In the rows, 128 means zero.
Rotation paths and how fast each direction turns (deg/step)
Each turn is a multiple of 5 degrees from 10 to 175, or 0.
Each row of a path follows its step; steps can be skipped.

step 0: [120 131 125 124 127 121 132 121 123 133 132 126 136 123 123 128 126 125
 131 126 137 127 129 119 133 122 134 135 129 116 127 134 128 125 138 135
 131 120 135 119 124 126 123]
step 7: [131 129 121 135 133 126 138 131 129 128 138 126 126 113 132 128 133 128
 134 126 129 128 134 135 136 122 132 116 130 134 131 129 135 132 123 135
 129 135 125 127 132 129 128]
step 8: [128 130 130 126 125 121 134 126 125 124 132 129 141 125 128 132 133 130
 127 121 136 132 130 132 137 123 121 132 131 123 118 119 125 127 124 126
 124 121 114 130 123 132 125]
step 10: [125 134 127 128 122 132 136 130 123 136 131 141 125 127 123 121 132 125
 129 130 127 126 123 133 135 120 126 133 127 123 116 128 131 130 129 131
 134 135 132 117 125 127 117]
step 15: [131 127 129 122 115 131 122 137 127 135 133 126 128 116 123 130 137 129
 135 134 128 124 123 128 134 131 134 122 125 129 125 127 128 126 128 128
 143 126 131 124 128 132 134]
step 21: [124 120 130 129 128 131 129 128 128 129 131 128 134 122 121 130 126 122
 129 129 126 116 120 119 139 114 122 135 119 123 128 123 130 123 128 130
 133 124 133 126 128 126 124]
step 26: [128 132 127 131 122 140 133 132 126 130 128 137 135 129 125 132 136 130
 127 133 128 135 134 129 133 120 127 128 123 129 119 119 132 134 128 127
 137 123 132 118 136 131 122]
step 27: [136 124 120 128 132 126 138 127 121 134 131 118 123 126 120 128 139 133
 140 133 134 130 128 128 141 124 123 128 127 125 130 129 132 132 129 135
 128 125 133 133 124 127 125]
[126 127 126 128 129 125 130 127 127 126 131 127 128 130 126 129 127 129
 129 131 127 127 126 131 127 128 129 129 128 127 129 131 126 130 129 127
 129 129 131 127 129 127 127]
65
[127 131 127 126 128 127 126 128 126 126 127 129 128 127 128 127 130 129
 129 125 127 127 125 129 126 132 128 129 128 131 129 127 128 129 127 130
 130 126 130 126 125 127 128]
20
[126 126 129 130 128 128 129 129 128 126 128 128 128 129 129 125 133 128
 129 128 129 128 126 129 132 127 126 131 131 130 131 129 128 126 127 130
 128 128 127 130 128 127 128]
110
[126 130 126 130 128 126 127 127 127 129 130 127 125 127 126 126 129 129
 128 127 128 126 128 125 126 127 127 125 129 129 128 128 129 125 127 126
 129 133 128 127 127 126 125]
120
[127 129 127 129 127 128 123 129 130 130 129 132 129 127 130 130 130 127
 128 128 127 126 129 129 130 127 128 127 128 128 128 131 127 132 126 128
 129 131 128 127 129 126 130]
135

step 2: [117 129 132 123 130 136 130 119 118 129 126 120 133 124 125 125 125 122
 133 138 132 121 120 132 130 129 137 123 125 128 124 128 123 125 123 128
 129 120 122 132 127 124 124]
step 5: [129 122 130 131 133 130 128 132 119 123 128 123 133 123 122 119 118 126
 128 124 129 129 131 131 129 120 124 128 128 122 130 125 127 128 128 116
 126 115 119 130 125 119 121]
step 8: [132 132 131 130 131 139 121 129 128 135 127 132 136 131 126 131 127 119
 125 125 135 124 128 131 127 121 122 131 126 124 118 117 127 132 127 128
 137 120 123 122 134 126 122]
step 18: [128 130 132 125 122 134 123 129 119 119 128 123 131 132 115 126 128 125
 132 131 128 131 128 140 122 129 129 125 130 137 123 133 124 120 126 130
 129 125 120 135 121 126 122]
step 20: [120 132 132 121 127 137 131 127 120 126 128 131 136 127 122 132 125 128
 131 129 140 128 123 138 138 124 128 123 134 135 124 126 125 128 125 123
 123 122 129 131 123 122 132]
step 22: [127 130 126 127 134 131 129 127 119 129 136 126 130 127 122 119 129 129
 132 133 132 126 122 131 123 117 128 116 136 130 123 123 130 129 121 117
 134 120 127 124 122 125 125]
step 25: [128 137 125 134 126 137 134 131 126 131 121 127 129 127 128 123 122 123
 136 121 133 126 122 124 128 116 129 132 123 130 124 122 131 125 122 125
 128 119 124 134 134 120 122]
step 27: [122 129 125 127 134 132 124 133 123 129 129 129 140 130 124 130 122 122
 125 127 130 126 132 127 124 125 139 134 124 123 124 120 128 125 122 129
 135 122 125 134 123 125 112]
[127 128 130 124 129 128 126 128 128 126 131 130 128 128 131 130 129 126
 127 127 128 125 131 130 133 127 127 128 127 127 130 127 126 130 127 127
 127 128 127 128 127 128 128]
115
[127 127 130 129 130 126 127 131 125 126 125 128 125 127 128 129 130 129
 124 127 127 129 128 129 127 130 129 127 130 128 129 127 129 126 129 126
 127 127 126 129 125 128 125]
80
[128 126 125 131 131 131 128 130 127 125 127 130 127 128 130 127 129 127
 130 129 127 128 129 125 130 127 130 128 126 127 130 128 127 126 130 130
 127 129 129 128 128 125 127]
175
[129 129 127 127 128 129 128 128 126 128 128 125 129 130 129 126 128 128
 127 128 129 128 128 129 129 126 133 127 130 128 127 128 128 129 129 128
 128 129 131 134 127 130 128]
160
[126 129 126 126 131 126 130 128 131 131 131 126 130 127 129 126 129 128
 127 131 128 129 127 125 128 130 129 128 129 128 129 127 128 128 127 126
 126 127 127 129 126 124 127]
145

step 4: [124 124 124 131 137 121 118 124 135 124 130 125 136 121 126 135 131 129
 134 134 129 126 133 125 133 132 134 125 124 121 130 134 139 126 125 130
 135 127 128 121 118 128 124]
step 7: [139 134 134 126 129 121 131 129 137 139 133 118 126 129 123 132 121 126
 130 138 134 132 132 134 132 136 131 129 130 120 125 123 127 132 130 129
 132 134 124 125 122 126 127]
step 10: [129 122 125 128 124 125 126 131 138 129 133 120 121 135 136 121 132 135
 135 135 127 136 129 132 125 125 121 133 120 123 134 123 124 131 136 127
 132 129 127 123 136 133 121]
step 16: [125 131 125 126 132 138 133 127 133 117 127 137 131 137 128 124 124 121
 135 122 125 129 130 121 126 130 126 119 129 126 125 132 125 130 131 127
 126 138 118 123 125 137 126]
step 24: [123 124 126 123 120 137 124 135 134 127 123 129 127 134 126 117 125 125
 124 124 127 127 133 137 127 125 128 128 133 130 130 137 127 123 137 124
 116 138 127 134 129 124 125]
step 25: [131 127 129 130 136 116 130 133 125 129 122 127 118 121 121 131 122 135
 129 128 132 131 129 128 137 126 131 127 135 143 125 135 123 126 129 130
 123 136 133 125 124 126 128]
step 26: [133 129 134 134 130 126 131 137 123 126 143 124 125 135 129 125 128 130
 123 131 130 126 140 132 133 129 132 131 120 128 129 133 127 136 117 125
 125 134 124 131 131 120 130]
step 27: [125 128 120 128 127 131 123 127 125 120 138 137 126 134 128 131 131 132
 136 111 127 119 133 130 126 132 136 127 135 131 130 126 135 127 127 135
 122 134 130 126 128 127 123]
[128 129 125 130 128 127 128 128 130 126 131 129 128 130 127 129 130 129
 128 127 127 128 129 127 128 127 129 128 127 127 126 128 128 131 126 132
 130 128 130 127 131 131 131]
60
[125 127 129 130 127 127 129 126 127 127 128 128 129 126 126 127 130 128
 125 130 130 127 129 126 126 130 128 129 131 129 129 127 129 130 129 128
 126 130 130 124 129 130 125]
155
[128 128 129 129 129 129 126 128 131 131 126 133 131 129 131 127 129 126
 128 126 130 127 128 129 128 128 128 129 129 129 126 129 130 129 128 129
 127 126 125 126 128 127 128]
95
[129 128 126 130 127 131 127 125 127 127 123 129 128 126 129 128 128 129
 125 127 126 128 127 126 129 131 126 129 125 127 128 127 125 130 126 129
 129 129 127 128 126 129 129]
20

step 2: [128 128 122 129 126 130 125 125 121 119 126 124 139 131 116 138 125 135
 143 127 122 124 130 127 122 128 127 129 126 131 130 130 133 120 126 129
 133 139 130 117 125 127 123]
step 3: [133 128 129 130 131 114 119 123 119 134 133 119 124 130 126 125 131 134
 129 128 137 131 125 129 130 121 123 125 134 125 118 128 132 128 136 125
 131 132 132 116 124 137 125]
step 6: [131 124 124 122 119 122 120 124 133 116 128 129 123 120 126 128 133 131
 131 125 132 126 117 131 144 129 130 126 138 132 128 126 123 129 127 130
 135 133 128 134 123 135 126]
step 8: [127 119 128 119 130 127 122 122 136 136 130 124 125 130 136 129 137 130
 135 124 130 119 124 132 121 133 126 120 133 127 130 139 135 127 134 134
 119 120 128 135 134 132 128]
step 13: [131 125 136 126 141 125 132 134 124 132 125 122 126 137 125 130 123 127
 134 138 129 122 133 133 122 140 118 128 133 120 135 131 126 128 127 131
 126 138 128 123 123 122 125]
step 16: [129 119 133 132 133 123 120 137 126 127 141 122 131 135 126 133 136 134
 125 131 131 124 124 133 124 131 121 134 134 126 121 125 135 121 132 133
 134 123 123 137 124 130 129]
step 21: [126 124 127 120 135 135 128 121 133 119 134 125 121 124 133 128 127 119
 134 126 130 125 123 134 124 134 131 130 142 122 132 125 130 129 129 140
 127 131 135 122 119 133 123]
step 27: [121 129 123 134 123 120 132 128 129 134 135 129 136 123 123 137 123 126
 120 130 129 118 130 141 132 135 127 122 127 127 132 126 132 124 132 127
 134 129 118 138 134 130 122]
[127 128 126 125 128 130 127 128 125 127 130 129 128 128 128 129 131 130
 127 126 130 127 129 126 126 128 128 129 127 132 127 128 126 128 127 126
 130 127 130 128 123 127 127]
80
[127 127 126 127 127 127 129 124 131 129 128 128 126 129 131 128 125 130
 128 128 130 127 128 129 128 128 131 129 129 128 127 129 125 127 126 127
 124 129 127 130 126 127 129]
25
[125 128 128 131 129 126 127 129 128 128 132 125 127 130 125 127 126 132
 128 131 126 129 128 126 126 129 128 129 126 128 129 126 127 128 128 126
 129 129 126 127 128 129 128]
25
[128 127 129 128 131 131 130 130 131 126 127 126 127 131 128 124 126 127
 129 128 127 127 126 129 127 129 130 127 130 132 129 129 127 127 127 129
 131 130 130 128 127 127 130]
90

step 10: [113 137 122 131 123 127 130 125 127 131 131 133 124 130 123 121 129 128
 131 136 137 142 139 128 131 124 127 130 130 123 130 132 132 132 127 125
 134 124 121 121 124 131 134]
step 14: [120 124 125 136 128 127 125 124 129 119 115 135 130 132 130 140 144 132
 130 122 127 128 127 125 131 120 125 126 124 131 132 128 129 129 125 132
 118 121 122 127 133 125 128]
step 16: [126 132 131 128 120 131 131 125 124 122 122 125 130 124 125 136 129 134
 141 123 130 136 132 130 133 128 137 129 135 125 139 136 123 119 128 139
 119 135 124 123 125 128 127]
step 21: [135 128 119 120 129 125 124 119 119 132 127 129 126 139 124 122 123 126
 136 134 129 128 134 136 128 119 124 125 136 121 128 135 138 129 117 122
 134 128 125 125 130 129 129]
step 22: [126 123 118 132 126 136 123 129 124 128 124 128 121 127 124 123 136 125
 126 131 142 133 128 132 127 129 131 122 131 124 135 130 140 129 141 127
 117 129 127 136 121 122 129]
step 23: [128 122 122 133 136 131 131 126 125 123 121 127 127 140 128 122 135 131
 131 133 116 130 119 135 124 132 130 121 125 121 131 120 132 120 123 121
 138 128 120 126 125 130 126]
step 24: [124 123 129 119 124 129 120 116 124 129 118 131 120 125 125 126 129 124
 128 134 128 133 130 132 133 121 123 117 143 118 125 131 132 129 132 134
 133 124 130 122 123 131 126]
step 27: [135 131 131 127 117 131 129 126 132 130 123 135 123 129 135 128 129 126
 132 129 126 145 125 128 134 131 130 121 139 121 130 133 122 133 124 135
 131 126 132 118 125 135 137]
[130 128 130 129 128 128 132 128 129 131 130 128 127 125 131 127 130 127
 129 129 127 126 130 127 126 129 130 128 129 128 127 132 125 129 126 129
 126 128 126 125 129 126 128]
35
[131 129 126 132 130 128 127 129 130 129 129 126 126 127 128 128 129 127
 127 129 128 128 127 131 129 128 133 128 126 128 131 128 130 127 129 130
 128 128 131 131 129 126 128]
100
[128 129 128 128 127 127 126 126 124 125 130 129 132 129 131 128 127 126
 127 131 129 130 129 127 128 128 130 126 128 127 129 130 127 130 129 131
 128 130 130 128 127 128 127]
130
